128 stands for zero in the data rows.
Every row has a hidden score from 0 to 40. What is each row's score? 20 is about the middle. The score is a weighted sum of the row's numbers plus the product of two more (or one squared), each taken from its middle value.
  143  161  191  113  152  147  104  145  114  98  136  112  107  112  160  93  84  153  145  135  103  101  140  137  72  168  150  122  112  144  143  116 12
  109  133  112  102  138  115  144  158  95  115  84  100  139  103  159  155  132  134  95  118  148  118  104  145  126  150  124  114  132  137  160  112 19
  170  48  141  109  160  125  115  67  148  153  134  157  121  153  140  40  98  92  131  117  78  120  169  126  106  133  38  129  46  143  195  153 12
  98  161  169  144  111  157  121  139  120  96  132  110  121  116  118  74  98  160  140  122  118  108  138  100  150  167  147  130  109  118  156  151 16
  96  134  83  153  88  103  109  154  94  119  99  107  119  91  101  132  128  119  102  172  165  125  99  91  156  149  126  95  121  105  157  146 20
  171  130  80  125  110  71  103  160  89  113  87  102  119  104  125  157  126  165  97  88  152  136  121  100  170  149  131  96  132  130  137  154 31
  109  160  160  148  95  164  107  133  111  94  129  102  118  104  109  95  90  156  137  113  110  111  149  108  125  163  150  135  114  122  139  157 27
  143  104  116  127  130  143  126  99  174  165  170  166  103  124  101  152  171  101  141  129  127  151  128  108  149  91  120  149  167  139  93  151 22
  157  169  151  140  116  144  117  148  125  102  133  113  99  95  129  108  109  148  144  116  118  109  140  99  187  149  150  134  114  123  129  157 15
  145  146  127  159  69  86  115  164  103  118  102  109  130  100  89  130  133  124  93  150  156  118  102  94  133  152  115  105  130  109  179  156 21
  109  135  99  147  98  92  123  162  101  121  95  84  124  95  101  125  134  158  102  107  157  124  105  101  142  148  131  106  135  117  140  150 20
  137  97  102  133  123  127  113  97  172  167  167  160  102  141  101  159  165  107  146  97  135  160  127  101  148  90  141  155  166  115  61  139 21
  128  103  116  111  170  152  139  109  176  181  167  177  129  164  145  149  169  110  157  133  124  152  133  150  113  92  149  161  164  144  75  114 16
  139  161  178  94  140  133  87  140  113  85  124  119  107  104  174  117  106  161  144  125  115  107  146  143  127  157  146  111  112  144  162  127 27
  146  108  113  139  117  125  107  94  168  159  156  156  108  147  98  149  163  109  141  98  130  156  123  99  144  84  139  144  161  115  114  146 19
  103  162  172  106  139  154  220  142  118  98  138  122  191  162  171  96  92  158  140  107  120  108  136  194  83  176  170  152  109  138  152  92 18
  129  50  172  116  164  145  167  57  149  162  148  149  172  182  125  44  106  90  130  121  69  126  170  200  23  121  23  133  41  140  170  86 22
  125  105  103  101  167  165  129  108  179  180  181  171  108  146  146  155  175  88  147  130  128  159  131  109  110  76  133  170  171  145  93  148 10
  97  140  111  109  143  115  255  157  96  114  87  108  203  153  152  141  105  142  89  112  140  117  107  201  114  152  126  148  131  135  146  69 24
  106  140  108  119  122  100  110  158  98  109  88  92  98  67  131  139  158  155  97  122  169  120  97  102  86  128  105  83  127  138  155  146 26
  151  141  128  158  82  83  96  150  92  114  80  87  106  79  95  140  122  131  91  141  161  129  117  84  116  144  113  90  140  124  171  152 22
  152  165  189  123  155  136  95  138  117  93  133  111  111  110  168  109  89  175  150  130  115  120  158  119  129  156  156  100  101  131  105  150 23
  121  106  118  111  169  137  134  101  173  167  168  167  151  166  151  168  170  85  147  123  118  149  126  156  104  76  139  166  163  142  85  101 24
  137  169  179  112  141  143  192  138  117  85  132  110  194  171  171  95  104  170  139  85  118  108  137  188  94  168  151  148  111  135  129  83 28
  88  167  176  115  145  138  136  145  115  97  142  132  148  140  168  99  77  155  130  84  109  108  138  162  141  167  158  133  108  135  120  103 26
  149  146  99  119  145  103  215  152  92  117  93  101  186  152  152  136  143  147  96  111  146  120  111  186  128  139  131  136  139  147  138  84 21
  143  137  118  114  146  89  132  154  93  111  87  86  131  104  150  156  143  151  95  121  162  126  101  144  132  144  126  107  134  148  158  121 23
  164  137  88  123  139  88  117  161  89  115  83  85  121  102  132  147  135  142  100  143  155  118  95  85  139  139  126  94  126  135  157  151 7
  153  138  102  116  147  100  152  149  85  96  72  80  136  100  155  144  138  138  101  114  149  118  105  144  87  131  124  111  134  143  151  112 24
  163  104  123  116  171  148  171  103  172  160  161  157  163  193  150  150  165  85  149  119  127  153  124  183  105  94  144  178  173  146  93  94 21
  131  143  115  132  112  114  137  171  97  112  101  99  130  99  128  155  144  163  108  137  157  119  99  89  111  138  127  105  135  123  158  155 11
  135  107  119  156  97  142  107  100  177  171  146  153  107  149  79  142  178  94  145  125  145  165  128  97  114  80  128  157  165  103  87  148 32
  156  104  99  153  105  127  105  102  171  169  172  167  115  152  80  162  159  81  139  133  120  145  126  96  142  82  135  139  160  108  67  142 13
  148  167  181  111  153  134  142  133  113  81  125  112  133  137  172  117  107  175  152  99  106  101  139  135  97  161  168  129  118  147  142  107 9
  129  137  92  111  145  100  126  149  96  108  99  108  125  106  153  117  129  147  93  113  152  114  97  127  165  147  121  102  134  142  171  123 24
  131  101  96  136  119  132  115  93  168  171  170  157  114  153  101  159  168  112  158  104  126  152  132  103  136  83  138  147  155  108  88  154 12
  155  136  98  110  141  88  104  157  97  117  91  103  119  92  160  153  137  140  99  133  160  124  111  145  180  144  120  102  131  140  147  124 28
  127  163  169  143  113  146  99  138  118  104  126  110  113  115  122  95  94  178  145  109  114  113  143  102  98  167  157  132  114  113  133  161 16
  124  138  105  160  76  93  120  154  92  120  96  103  123  101  81  145  130  145  106  181  150  119  110  97  106  138  118  102  135  111  152  152 18
  79  161  177  161  72  157  101  147  120  96  131  119  109  103  95  105  98  137  148  218  122  108  134  85  83  171  162  120  114  104  153  148 1
  114  104  104  117  173  159  126  107  166  170  169  177  132  159  146  161  164  101  144  90  126  157  132  146  156  91  141  159  166  143  72  119 20
  166  137  91  106  143  83  107  156  90  120  94  106  119  95  149  169  125  143  96  121  152  126  111  138  117  142  119  102  131  143  151  121 21
  148  137  96  108  136  101  130  158  92  114  88  93  117  89  147  133  129  136  98  142  159  125  102  94  144  140  126  99  132  143  145  154 24
  144  137  79  148  88  89  100  146  87  110  80  84  103  92  104  142  129  130  92  128  162  129  107  93  161  137  130  93  133  111  150  155 21
  98  140  99  114  148  107  105  153  92  119  84  81  110  91  151  149  148  156  92  110  160  116  90  138  161  140  117  93  132  144  156  115 28
  96  106  128  107  160  144  154  96  169  175  164  154  142  163  143  136  147  96  150  109  109  157  141  165  116  84  126  181  165  142  59  106 37
  124  138  114  109  145  107  117  152  98  125  76  87  115  85  148  159  127  132  92  113  148  125  109  121  87  142  121  95  130  139  149  122 15
  103  161  172  154  86  151  109  144  122  93  133  113  112  97  110  124  121  160  153  142  120  109  143  102  144  155  157  125  112  111  126  142 16
  145  135  103  114  136  81  132  157  91  113  96  102  134  104  153  126  125  151  94  101  146  116  103  158  145  139  114  115  132  132  155  105 33
  119  141  77  111  143  103  108  148  94  114  77  93  105  101  148  148  144  161  107  121  153  132  112  110  185  147  130  93  131  138  125  145 24
  112  133  99  171  60  101  132  170  105  128  90  110  107  82  69  146  129  105  102  236  160  122  104  94  166  141  109  102  132  98  171  143 6
  132  163  170  110  144  130  104  138  121  97  127  109  118  108  172  97  111  168  144  118  103  109  150  113  129  167  160  115  111  145  143  143 15
  144  53  156  113  167  142  163  54  148  156  141  165  142  151  130  43  80  90  124  86  82  126  162  194  112  124  38  135  47  150  190  105 23
  159  113  121  117  177  136  148  105  173  182  161  162  137  155  134  146  151  88  142  123  121  153  121  147  97  79  126  155  156  133  71  107 21
  137  107  98  145  113  145  110  94  175  165  173  166  106  132  90  161  155  101  147  123  125  154  130  109  173  92  134  159  163  115  85  145 16
  154  160  189  114  146  132  129  146  125  109  134  102  142  124  166  104  80  166  142  119  110  103  139  155  126  161  157  127  111  135  143  93 13
  117  103  90  108  172  159  97  91  175  172  174  171  128  155  153  142  155  87  146  133  130  151  124  120  148  82  130  149  170  146  89  122 19
  145  48  133  106  164  146  143  55  148  156  152  172  150  176  137  38  97  88  125  103  72  115  157  192  144  125  34  128  45  139  190  99 23
  157  49  137  146  122  131  113  64  154  170  148  165  115  133  89  56  98  102  124  95  68  128  174  132  138  127  49  111  40  119  170  152 13
  145  102  106  161  84  141  90  107  178  176  167  154  113  156  66  149  161  73  146  185  134  157  121  96  155  81  126  137  163  102  79  146 16
  124  167  190  115  147  148  139  146  111  86  128  114  150  150  174  119  103  155  139  116  117  111  142  156  89  158  152  142  116  149  121  107 21
  110  139  108  120  139  107  130  155  93  109  91  93  139  114  151  140  138  130  100  134  151  122  108  154  77  147  131  108  135  139  129  103 22
  106  162  181  113  163  148  161  147  123  99  140  120  162  152  168  108  79  163  144  116  108  100  142  192  48  172  153  140  107  148  162  93 3
  147  44  134  126  134  137  95  56  150  171  145  160  108  141  101  44  100  92  126  101  74  125  172  127  151  114  22  103  40  121  168  140 23
  135  105  94  146  99  141  102  105  168  169  165  179  130  149  90  163  173  90  146  128  133  161  127  107  153  84  126  144  158  107  82  148 24
  126  130  93  160  66  95  101  155  90  104  88  101  118  105  79  129  127  110  96  215  160  113  93  82  118  147  112  94  132  97  161  145 19
  104  130  107  106  140  99  159  163  98  124  84  92  145  103  150  143  113  140  87  116  147  118  97  153  79  143  128  122  130  136  161  103 14
  128  100  146  104  165  129  143  98  171  165  173  168  164  188  150  161  168  88  146  123  134  155  127  178  65  88  147  169  164  143  73  86 34
  137  105  117  114  168  134  138  100  170  165  167  174  132  167  145  153  176  102  143  116  143  164  123  158  121  88  118  157  159  140  105  117 24
  123  158  165  149  76  145  111  139  117  93  120  105  125  112  105  115  93  150  150  169  107  113  147  112  145  162  160  109  104  97  140  139 13
  105  104  132  118  172  162  147  102  171  163  170  172  140  165  140  149  175  72  144  171  135  153  121  158  55  81  128  163  164  144  83  106 25
  80  158  177  100  150  146  172  143  113  94  130  117  159  140  172  100  76  156  153  138  113  110  148  161  63  165  154  140  115  138  143  83 13
  132  135  103  99  137  105  107  162  98  108  90  95  115  89  150  146  145  165  103  90  153  122  100  133  105  133  118  93  136  141  132  111 30
  80  131  103  111  149  103  115  155  96  116  81  79  114  88  160  151  141  155  92  108  155  124  96  108  111  133  133  90  129  141  140  130 16
  119  102  85  149  116  139  123  105  175  171  163  160  112  155  94  147  176  101  143  121  131  160  127  101  196  84  132  157  163  120  68  139 17
  147  138  117  163  78  96  106  151  93  111  83  96  108  86  83  135  131  130  103  177  157  117  106  108  120  144  121  90  132  103  153  148 24
  145  133  99  119  147  93  116  158  87  109  86  100  123  82  141  150  125  149  96  105  145  124  112  127  109  141  130  99  132  133  126  114 24
  115  136  101  106  142  101  111  161  93  111  81  106  121  110  143  142  132  137  81  129  152  126  112  145  149  140  117  88  133  142  148  110 30
  145  110  113  117  171  132  161  103  176  169  153  156  134  168  144  151  167  91  153  125  131  156  133  157  117  84  127  166  159  138  87  103 26
  135  132  107  134  98  98  96  154  93  121  79  89  105  83  113  145  113  126  91  136  158  118  97  95  69  138  115  84  132  120  160  140 15
  118  160  156  127  114  144  104  141  120  97  137  108  114  105  143  109  74  160  142  123  101  97  146  95  162  172  159  129  112  132  129  145 13
  78  106  102  130  116  156  106  105  168  172  173  179  127  154  105  149  164  83  147  147  132  155  121  113  123  91  129  158  159  117  83  147 23
  202  134  99  107  136  91  137  156  89  108  84  92  114  89  152  154  122  146  91  100  143  125  114  83  109  139  119  111  130  124  118  145 21
  89  49  137  142  117  147  119  54  151  161  144  160  109  130  91  45  106  103  139  140  90  135  164  127  121  113  38  104  43  109  165  141 21
  124  137  79  104  130  100  116  166  91  110  74  92  108  96  146  159  123  154  97  120  151  123  105  136  170  138  118  97  130  138  124  115 26
  125  51  137  153  91  135  113  54  155  165  156  166  109  132  62  40  91  69  130  176  80  139  183  134  151  125  44  114  38  94  176  146 24
  131  135  89  117  149  100  165  157  90  116  89  109  169  121  151  148  126  162  102  100  154  115  94  161  147  141  125  122  132  139  158  91 19
  125  139  99  134  104  96  97  159  95  112  93  101  110  93  114  138  110  134  90  115  144  118  104  90  90  141  124  101  132  125  138  151 27
  104  133  121  150  87  95  107  159  90  111  90  102  109  98  101  157  126  124  87  129  157  119  96  88  129  141  122  106  132  115  140  145 20
  137  107  126  137  124  146  90  105  175  173  163  165  124  150  112  157  166  86  145  127  126  149  127  100  73  74  140  145  166  127  83  145 17
  131  50  155  143  110  143  127  63  141  159  157  179  118  125  84  65  83  93  128  126  77  129  171  124  88  121  25  120  39  118  171  152 32
  139  167  168  148  80  141  100  138  115  95  123  102  119  125  113  119  102  158  139  118  97  116  162  119  126  165  156  119  110  108  125  145 19
  139  160  162  107  148  141  126  148  119  102  132  116  113  99  164  94  54  148  137  136  94  102  162  111  147  171  152  113  106  137  146  149 18
  124  109  111  113  168  141  148  99  174  164  161  168  138  159  142  146  152  70  139  120  123  161  145  159  136  83  126  164  161  145  89  116 25
  109  100  118  110  165  137  190  96  179  178  177  169  180  200  143  167  168  98  152  119  122  154  137  185  146  83  135  179  158  141  73  89 22
  100  166  181  108  154  138  134  129  111  92  139  122  112  97  169  93  86  157  144  113  121  110  146  120  130  162  166  135  115  146  132  131 20
  114  137  92  132  135  103  99  153  92  109  75  85  107  82  125  149  128  138  103  163  162  131  104  96  156  149  134  97  136  138  152  154 18
  141  103  100  134  129  125  109  85  176  170  161  170  114  155  114  147  175  101  148  95  141  162  122  99  163  87  129  165  165  125  100  147 19
  96  136  105  113  141  94  163  155  91  116  102  105  163  130  155  133  135  147  111  145  180  124  90  149  110  143  124  121  131  140  165  96 17
  93  132  96  118  142  115  218  157  93  120  93  108  189  160  144  153  116  147  98  105  143  114  110  173  117  140  130  122  130  139  137  82 10
  101  159  166  103  148  152  187  139  115  86  129  123  170  155  172  99  102  143  140  164  109  102  140  170  139  159  149  142  107  132  133  85 20
  132  104  112  132  142  142  110  99  174  177  173  183  121  142  108  146  170  89  149  145  128  150  130  105  95  80  130  151  167  132  82  143 17
  133  103  118  145  120  139  107  91  168  170  176  162  119  150  98  139  170  87  147  120  132  153  117  103  119  82  133  148  161  109  85  144 24
  122  104  125  110  172  148  112  101  178  172  166  161  124  149  144  151  146  98  141  125  117  158  138  126  86  84  133  158  163  142  75  125 18
  130  167  168  154  82  152  97  131  118  91  130  100  91  88  102  111  94  147  144  162  107  105  144  104  139  158  155  118  109  107  139  145 13
  155  105  89  108  171  126  125  107  169  168  153  163  134  153  144  151  159  98  149  100  113  151  137  143  163  98  142  170  169  146  91  104 16
  140  54  142  105  171  144  204  52  150  161  137  157  141  178  131  51  103  93  126  105  76  128  164  208  134  113  28  144  42  147  172  92 21
  90  102  103  138  139  166  113  99  174  169  165  166  113  140  110  154  175  101  148  98  119  158  141  99  128  77  124  152  164  126  73  144 19
  166  162  191  111  156  140  126  141  117  102  128  114  148  143  174  114  104  161  147  111  112  103  133  146  89  161  162  126  113  147  134  110 12
  122  139  96  165  63  99  104  164  104  127  101  107  106  86  73  131  111  109  103  222  157  124  107  98  172  143  118  91  131  96  175  149 15
  145  110  112  109  162  132  180  108  176  166  163  167  178  180  151  162  194  94  144  101  127  152  121  170  123  84  139  172  157  135  91  92 21
  118  163  163  131  120  138  123  141  115  93  131  126  98  101  131  116  90  178  147  103  95  101  145  106  105  158  155  125  107  122  133  140 6
  119  167  164  112  155  155  126  147  119  88  125  117  132  125  173  127  104  164  147  113  107  109  144  143  172  162  169  144  114  144  100  115 19
  83  157  173  168  60  150  114  131  119  97  133  110  101  92  87  110  110  129  152  196  112  106  146  84  168  148  160  138  116  92  115  139 28
  135  164  163  112  150  149  130  148  118  94  119  111  99  104  164  116  100  156  146  135  117  110  140  124  138  164  156  123  106  137  124  120 8
  116  105  83  108  170  141  195  91  167  158  163  166  184  195  151  168  170  97  151  111  133  163  132  181  178  76  128  186  165  149  69  85 27
  108  138  115  155  77  119  125  161  102  124  80  85  115  92  78  163  140  122  96  155  144  123  112  115  124  135  124  99  124  100  147  157 18
  151  138  100  148  69  89  88  162  97  109  80  96  104  90  88  125  137  146  99  129  158  112  97  89  136  144  126  92  136  111  152  153 24
  113  161  171  115  158  144  130  143  123  86  133  111  124  111  172  121  124  175  146  109  104  103  143  143  126  160  165  128  114  144  106  116 21
  150  107  130  117  166  144  116  101  177  169  172  178  122  137  147  155  179  100  149  120  120  151  127  144  99  88  132  149  162  135  83  116 27
  105  163  157  106  153  147  134  146  119  97  131  118  117  102  175  84  95  166  141  100  103  105  143  123  116  160  161  133  115  146  165  126 8
  146  135  91  142  95  102  119  161  100  117  93  101  125  101  102  135  121  159  96  100  154  119  97  88  189  139  129  94  138  116  163  160 22
  126  50  142  106  162  151  149  56  144  158  144  168  149  154  126  39  95  101  135  134  79  129  172  191  160  116  25  131  46  142  188  109 36
  101  104  125  153  90  160  99  102  168  171  163  166  119  161  73  154  164  60  149  196  136  163  128  107  75  82  139  159  169  113  102  153 14
  145  137  115  113  147  104  119  162  104  115  86  88  104  67  153  147  125  143  100  139  151  114  97  97  133  145  119  100  129  144  162  155 12
  115  166  164  140  111  147  101  143  121  86  126  111  141  150  123  109  120  177  154  96  118  117  154  105  145  163  161  119  114  124  123  151 20
  110  54  139  139  145  154  121  56  144  157  144  164  126  147  105  55  88  90  129  115  79  142  195  136  162  119  42  114  45  123  189  154 26
  85  137  90  115  142  114  148  153  104  110  77  73  121  103  147  126  137  147  103  114  153  112  104  151  171  144  120  120  135  139  162  109 27
  159  160  179  101  148  118  108  133  107  100  130  119  123  123  171  127  94  171  138  113  114  120  153  136  84  154  155  122  107  137  124  118 20
  144  163  161  132  122  133  100  143  114  88  129  124  149  137  136  93  78  171  146  92  108  107  140  101  155  159  142  126  105  125  131  147 39
  81  44  149  176  61  148  127  51  148  169  150  168  117  141  36  52  84  43  131  246  72  122  170  122  101  121  33  122  40  87  182  149 11
  93  136  127  116  144  110  96  154  93  107  85  89  98  78  142  136  123  144  103  90  156  113  100  128  112  138  125  100  137  148  151  125 36
  97  164  170  142  117  150  114  142  116  93  124  118  106  116  118  93  86  153  132  101  107  102  140  104  100  162  146  119  113  119  125  148 17
  115  166  156  110  136  143  110  140  113  98  129  123  150  140  175  139  87  146  139  97  115  107  138  161  146  169  160  120  106  135  153  114 18
  121  158  160  107  158  148  168  145  117  96  135  121  157  149  175  94  63  170  147  101  108  109  152  168  138  158  147  150  112  145  134  94 19
  128  100  107  115  157  136  207  99  170  179  167  172  194  215  145  144  171  96  147  115  136  160  126  202  168  93  135  195  164  134  109  75 21
  182  160  167  165  62  125  120  130  110  88  132  115  120  119  90  110  116  133  149  216  126  110  137  92  134  158  163  130  110  102  140  157 10
  144  166  174  104  139  142  199  141  124  101  134  113  182  164  170  97  85  167  149  126  108  113  152  181  133  148  144  153  109  139  136  87 23
  116  140  94  135  111  99  103  166  96  114  90  84  105  99  114  148  137  139  102  118  144  115  97  87  168  133  121  86  128  125  125  150 18
  125  133  120  102  146  106  162  162  96  112  93  97  138  120  149  160  135  151  93  120  152  122  102  149  80  138  128  114  131  140  133  107 18
  123  136  83  112  140  97  167  162  96  127  87  94  170  127  155  156  124  154  101  123  162  128  104  173  158  133  118  109  127  128  124  81 26
  150  49  140  108  156  128  105  61  147  162  132  164  122  150  137  44  105  94  137  111  94  137  173  170  138  117  33  121  48  144  159  99 30
  124  136  114  133  128  100  119  154  94  116  88  96  99  79  116  129  134  161  103  99  146  115  109  99  100  136  109  93  138  138  167  153 20
  162  137  116  146  81  93  129  158  102  117  98  108  128  96  103  142  115  139  98  150  159  124  106  100  130  149  119  97  134  111  183  157 24
  144  110  132  105  152  140  99  98  166  164  165  150  102  138  155  162  182  103  144  110  135  164  123  134  105  89  153  140  161  138  98  128 26
  149  140  87  145  73  87  114  148  92  110  79  83  131  105  90  160  154  140  101  122  154  128  108  100  132  150  139  107  135  112  140  154 24
  154  106  119  150  104  131  105  110  187  170  155  165  100  135  82  153  171  85  150  126  124  154  132  113  131  87  128  143  167  111  71  151 30
  147  140  117  123  150  101  139  174  94  122  93  109  140  110  152  157  122  124  95  115  145  114  106  158  127  148  125  97  127  128  151  96 14
  119  135  122  109  149  114  139  151  92  118  88  101  134  95  151  150  144  178  107  64  155  127  109  151  101  130  121  103  133  141  141  113 33
  118  135  115  113  134  113  110  161  97  117  92  104  108  88  152  156  128  159  106  120  156  125  111  114  110  133  115  83  129  142  134  135 21
  137  135  110  113  137  90  132  160  102  119  89  90  110  91  153  136  129  144  93  131  153  127  109  135  133  127  107  103  127  138  165  119 23
  131  57  131  131  132  148  109  41  141  154  140  139  111  133  99  39  99  103  123  82  72  130  176  141  155  116  29  121  48  134  174  147 37
  100  105  90  153  125  154  103  94  171  165  160  171  110  156  98  136  166  116  151  100  126  153  133  101  206  89  126  150  161  119  99  158 19
  126  105  114  108  173  129  229  95  172  176  169  165  212  231  152  156  167  93  148  102  139  166  131  215  108  84  137  204  158  134  84  64 20
  144  141  123  159  76  88  129  159  110  117  100  91  107  80  85  135  160  132  95  176  163  129  103  100  98  147  133  103  132  114  154  151 12
  129  138  92  159  81  103  102  152  98  118  87  103  119  100  94  130  113  140  97  132  149  129  118  84  150  151  134  95  130  105  150  141 22
  108  164  166  114  152  163  150  137  118  93  121  90  161  150  172  107  99  176  150  101  107  112  150  160  141  161  165  142  117  140  119  100 18
  147  163  193  116  150  139  170  140  111  100  125  119  162  148  166  103  109  175  145  108  114  111  138  160  33  154  148  136  113  148  159  93 9
  131  102  95  110  165  145  159  114  170  170  172  174  171  197  146  153  165  100  148  100  136  162  134  173  133  84  132  161  161  140  94  93 14
  101  167  182  112  142  145  121  142  119  95  131  109  114  121  174  101  91  162  158  132  116  102  132  132  153  168  164  135  115  136  133  113 17
  164  108  121  113  167  140  255  99  166  167  155  159  255  255  145  155  164  82  144  121  120  149  124  231  145  86  137  223  160  138  73  48 30
  115  165  163  110  157  148  124  144  114  93  142  134  143  143  164  124  81  170  141  93  100  108  148  156  122  166  160  124  109  142  131  112 19
  103  135  81  163  76  110  109  150  89  109  87  85  107  66  84  154  152  144  109  182  164  127  107  94  151  136  127  93  132  106  143  150 19
  94  138  100  143  89  106  113  162  97  113  77  92  113  105  97  141  120  127  101  149  155  120  114  101  132  141  117  101  130  118  155  146 16
  114  50  120  137  112  155  126  49  147  155  138  144  116  132  80  41  96  91  127  121  67  133  181  128  122  119  36  127  41  122  191  152 32
  133  168  175  118  158  156  122  143  113  86  124  112  123  121  161  94  95  173  149  87  111  103  138  102  176  172  164  126  117  141  140  143 14
  171  131  111  103  137  78  106  167  99  113  87  100  115  120  153  155  112  151  94  104  148  121  107  98  95  127  117  93  133  147  138  148 17
  113  141  108  110  148  100  189  151  93  110  84  90  158  119  150  158  147  146  102  127  157  121  96  158  103  134  123  130  140  148  159  97 19
  75  139  122  112  135  111  127  159  95  111  92  93  107  87  150  138  105  128  91  111  136  115  113  136  137  133  125  101  134  142  131  121 30
  116  105  112  170  106  156  100  98  165  168  169  170  109  137  76  143  167  90  153  164  128  153  124  90  182  78  138  150  163  104  78  145 28
  166  110  110  118  172  138  132  99  173  179  163  172  130  161  145  153  181  110  146  96  125  156  127  155  100  93  151  158  160  135  94  119 13
  155  138  100  143  100  94  120  160  100  107  93  93  117  100  108  146  129  146  105  117  154  118  112  89  132  139  121  92  128  113  137  156 16
  89  101  85  167  102  154  99  107  176  170  165  167  115  146  70  151  156  72  144  179  129  153  133  88  183  83  127  148  164  105  82  152 12
  144  49  156  144  117  150  116  59  149  160  157  176  119  136  79  40  99  77  126  125  88  133  170  131  118  124  32  117  50  123  208  148 23
  162  165  199  125  152  145  113  146  125  106  138  123  121  112  165  106  75  153  140  113  114  116  148  124  104  156  158  122  107  137  145  124 6
  117  134  107  106  152  105  108  154  98  112  87  93  106  96  157  123  114  138  98  138  160  128  111  115  86  149  123  100  138  145  146  137 23
  128  105  110  117  163  134  110  100  169  160  174  179  133  156  136  165  170  93  147  121  120  161  134  163  109  74  122  146  158  137  67  107 32
  151  105  117  145  137  133  104  99  172  172  174  175  109  148  109  153  173  80  141  137  135  155  120  105  134  95  136  159  170  127  99  140 14
  125  160  168  118  149  141  167  141  119  93  125  106  145  140  166  102  112  155  148  114  115  99  148  159  148  161  151  140  105  139  141  102 20
